In the rows, zero is written as 128.
A single turn carries every row of the set below to another of its rows. Some are shown first; where does it send the rows asked next?
mepi: [127  97 105 137 151 139 100  97 141 137 124 118 111 106  69 121]
lesel: [118 128 131 130 115 137 110 139 143 162 106 117 147 144 121 130]
nuka: [125 124  94 107 122 167 158 107 157 127 130 134 142 138 109 167]
zuro: [149 128 135 140 114  89 119 106 159 147 140 149  97 150 121 130]
femib: [123  59  97 113 133 116 138 106 151  89 121 119 121 136 107 127]
Muzot: [136 141  99  93 147 126 123 123 107 122 127 134 147 125 118 151]
tus: [159 130  97 119 116 112 170 119 140 139 108 152  94 116 125 142]
Ridi: [119 127 108 121 112 120 138 133 124  90 130 140 145 122 135 154]
laz: [116 141 156 139 130 122 123 111 144 169 120 134 119 124 112 121]
pev: [135 102 127 115 109 138 166 109 155 102 148 141 117  92 101 156]
seta: [125 128 157 128 137 121 124 106 139 168 116 131 135 158 105 136]
vatas: [119 123 107 168 138 107 137 116 143 113 121 103 119 121 114 104]
leza: [115  69 126 119 135 122 129 102 146 100 129 140 122  83 111 136]
nobof: [125 133 110 150 134  99 107 135 166 116 141 136 108 155 116 127]
Zegup: [144 108 110 157 102 109 133 116 137 138 103  97 134 137 130 114]
kimo: [135 124 122 134 134  97 121 136 168 112 136 136  84 138 136 118]
pebip: [139  58 103 122 130 121 132 111 153 153 119 164 101 140 115 133]
seke: [135 119 136 126 112 146 146  87 172  94 123 113 113 110  87 129]
Ludeb: [161  97  93 132 135 130 150 114 145 181 112 140 118 135 102 143]
Duf: [140 115 132 101 102 167 161 112 135 132 115 127 131 103 116 150]
Gub: [152 123 102  98 156 122 121 103 144 138 149 169 115 123  82 141]
zub: [176 102 109  84 135 121 131 107 125 130 119 146 101 141  86 119]
piv: [129 119  91 163  98 124 124 114 137 134 113 108 142 114 113 118]
luf: [124 104 146 107 135 129 108  87 166 111 132 120 101 127  87 103]
mosen: [118 104 141 106 122 136 120 106 152  98 123 137 151 159 136 146]
Ger: [135  60 124  78 123 124 131 113 141 125 126 146 119 138 101 118]
mut: [149 117  80  96 157 146 144 110 134 133 143 127 144 126  86 140]

pebip -> seke
tus -> mepi
Where do these go?
Ger -> pev
Zegup -> laz
Duf -> Gub
Ludeb -> luf
nuka -> zub
lesel -> zuro
seta -> kimo

A single turn carries every row of the set below to another of its rows. Some are shown first; where does it send the rows asked next?
lagu: [136 169  83 126 125 136 171 126  97 159 107 104  88 157 104 107 138 147
 122 109 161 114 136 113 118 187 154 129 133 144 125 128]
Zusi: [137 156 100 161  96  90  90 127  93 124 118 114 130 131 136 133  80 135
  87 120 136 122 125 129 159 158 137 128  94 102 146 116]
diri: [167 166 108 162 117 114 112 158  79 115 138  84  91 163 110 132 154 123
  95 119 154 147 145 110 128 190 167 136 106 145 134  84]
zil: [117 172 107 176 121  86 119 119 117 117 110 121 110 132 140 148 141 173
 104 122 180 140 165 140 112 176 154 141 135 147 101 153]
gogi: [138 168  91 136 156 133 122 143 122 173 122  95 110 182 141  95 127 164
 105 110 138 126 124 134 114 166 128 148 109 157 154 165]
sis: [165 161  96 163 116 133 102 160  90 111 128  80  86 159 119 132 159 122
 107 116 160 159 134 118 126 186 158 137 110 149 128  86]
pemel: [148 163 107 165 115 121 108 165  82 124 135  93  86 163 108 144 165 119
 109 122 159 166 133 117 119 192 142 146  97 140 126 105]
Gupo: [125 167  87 160 112 113 123 114 138  96 109  97 160 121 113 129 155 134
 123  86 132 147 148 136  90 158 140 116  93 136 174 100]
lifu: [137 163  75 152 134 105 145 113 109 171 140 117 129 130 139 121 113 178
  97 150 163 130 113 129 139 160 150 151 143 129 161 120]
Kuzar: [104 162  81 134 135 117 129 158 155 140 105  78 109 158 104 139 131 160
 110 110 136  97 127 128 122 162 126 159 136 167 150 154]
Fuf: [120 161  82 157 106 115 116 116 127 102 121  91 157 122 114 118 177 136
 125  80 134 151 153 130 110 145 129 131  96 132 178 120]
Sef: [108 164  78 157 126 123  80 143 127 155 108  67 128 153 115 174 136 177
 118 119 136 125 150 132 130 169 150 115 155 122 159 133]
puli: [132 171  87 157 134  79 130 144 136 153 129  99 137 146 129 117 119 160
  89 124 161 118 130 132  99 151 150 176 120 174 129 168]
nevek: [117 148  92 159 103  91  92 148  93 128 106 111 136 120 138 130  91 139
  80 125 135 131 131 108 153 168 144 131  93  98 156 132]
kasig: [127 157 100 160 103  92 102 123  89 111 115 117 129 120 132 136  93 148
  74 114 127 110 125 120 159 158 137 124  96 106 150 108]
pozo: [124 191  79 162 113 122 168 130 148 161 125  81 152 143  93 131 136 162
 126 129 147 103 153 116 121 134 145 146 107 138 144 115]
faza: [140 177 103 126 145 118 102 127  93 152 106  99 142 182 142 110 146 168
 127 111 138 140 189 132 120 142 140 132 102 128 123 132]
Bag: [133 173  95 160 110 124 128 113 130 107 123  95 147 121 113 134 164 145
 113  75 131 148 150 136  97 156 145 115  89 137 186  97]

Sef -> zil
gogi -> Kuzar
pemel -> Fuf
Where do these go?
Bag -> kasig
sis -> Gupo
lifu -> lagu

A single turn carries every row of the set below to another of its rows. Some are shown first; where does it send the rows asked next?
Zubir: [148 150 136 157 192 147 134 122 138 139 145 105 118 121 112 172 149 107
 143 136 110 113 137 104 141 109 100 142 128 101]
rosi: [125 127 151 130 152 131 125 119  93 158 141 125 110 172 132 124 130 119
 110 115  88 117 159 133 175 107 128 114  96  93]
nol: [150 137 134 137 156 175 114 107 120 140 126 134 133 116 115 113 158 119
 120  99  94 128 141 156 171 117 128 130 136 113]
nomu: [148 139 155 142 156 147 133 113 108 189 117 103  86 123 130 115 133 133
 131  98  86 138 124 108 177 167 144 155 140  71]
sizi: [135 140 151 143 177 146 129 119 107 153 129 129  97 133 114 138 159 101
 129 100  83 108 162 133 168 141 123 129 114  89]
Rotok: [137 129 149 123 169 157 123  98 144 141 137 107 138 168 109 152 146 106
 121 149 124 109 124 102 144  97 125 119 116 130]
vafoz: [127 121 141 132 183 140 132 128 144 132 150 102 132 147 106 148 129 125
 132 146 145 110 132 118 138  99 113 123 110 117]
vif: [156 153 138  97 116 123 164 101  96 158 144 124 104 161 166 156 127 164
 165  97 103 129 129  94 182 145 120 134 123 108]
reb: [154 155 138 114 117 120 159  94 111 142 151 121 108 141 118 164 122 175
 174 113 131 125 106  96 148 154 132 143 152 134]
Mome: [154 135 155 122 148 180 132 114 124 172 107 102 114 127 166 116 153 150
 116  95  91 143 137 120 190 123 132 155 155  91]
Vup: [148 154 132 120 117 132 148 109 143 131 148 118 133 136 101 159 137 155
 177 130 145 121 118 136 163 128 145 132 114 129]
Rom: [152 146 166 127 133 120 150 116  85 189 132  99 101 152 140 112 101 146
 108 105  86 149 124 105 170 153 125 135 156  91]
mip: [152 152 132 103 115 136 153 116 127 145 141 121 128 155 149 152 140 146
 168 115 118 124 141 135 198 117 135 122  84 104]
gop: [149 147 136 116 114 126 158 108 114 145 163 126 106 124 123 158 127 176
 167 115 147 122 113  80 157 140 152 118 146 128]
pif: [156 142 148 135 170 155 132  92 127 150 137  95 110 126 173 147 154 172
 120 135 104 131 117  86 151 134 105 165 179  99]
firob: [156 110 167 152 145 130 140 113 152 181 154  96 119 134 138 134 127 180
 110 121 124 140 106  88 158 119 104 128 182 104]
tov: [155 159 172 101 140 139 139  97 105 186 139  98 116 162 132 102 119 130
 115 112  95 139 100  99 174 161 117 131 167  87]
buko: [156 153 138  96 113 127 168 116  93 158 167 130 105 136 154 144 130 167
 162  97 126 126 128  83 185 142 127 115 131 103]
Buni: [152 145 127 152 179 151 113  86 123 118 155 126 127 115 122 143 159 140
 126 138 106 118 120 123 132 128 102 140 160 120]
kob: [149 102 170 137 129 139 132 116 119 195 146 122 110 146 134 102 129 162
 105  82 100 140 128 114 186 123 112 121 158  92]
ligev: [147  96 154 146 150 136 126 111 123 162 162 142 131 147 115 114 150 135
 103 101 105 119 147 136 173 109  93 101 119 108]
gikef: [154 140 154 130 165 130 157 126 136 162 142  77 124 126 114 138 100 153
 129 135 142 142  96  88 134 143 111 143 170 115]
Nilat: [153 103 151 161 165 127 133 108 156 147 169 115 139 135 119 147 146 152
 110 139 130 120 125 112 145 106  86 107 143 119]
Kebag: [159 154 138 109 105 134 166 119 107 150 166 129 128 137 146 146 148 151
 154 121 127 125 147 117 196 122 133 110  90 101]
lebu: [140 144 171 115 139 147 130  93  98 167 139 120 123 185 124 118 152 105
 104 127  84 117 146 125 177 124 123 122 113  99]
garog: [151 149 135 129 106 132 156 113 129 138 162 124 129 125 114 161 145 158
 158 139 148 121 131 113 168 120 157 114 107 126]
doti: [160 148 140 156 171 148 138 115 138 174 132  79 108 110 130 150 124 140
 143 135 112 142 100  80 149 135 122 168 154  82]
lige: [151 144 148 110 169 150 134 102 152 160 136  84 131 144 119 136 114 131
 132 134 135 133  78  76 141 134 120 127 170 117]

rosi -> vafoz
ligev -> Nilat
Where do these go?
Zubir -> doti
nol -> Buni
vif -> mip
lige -> tov
buko -> Kebag

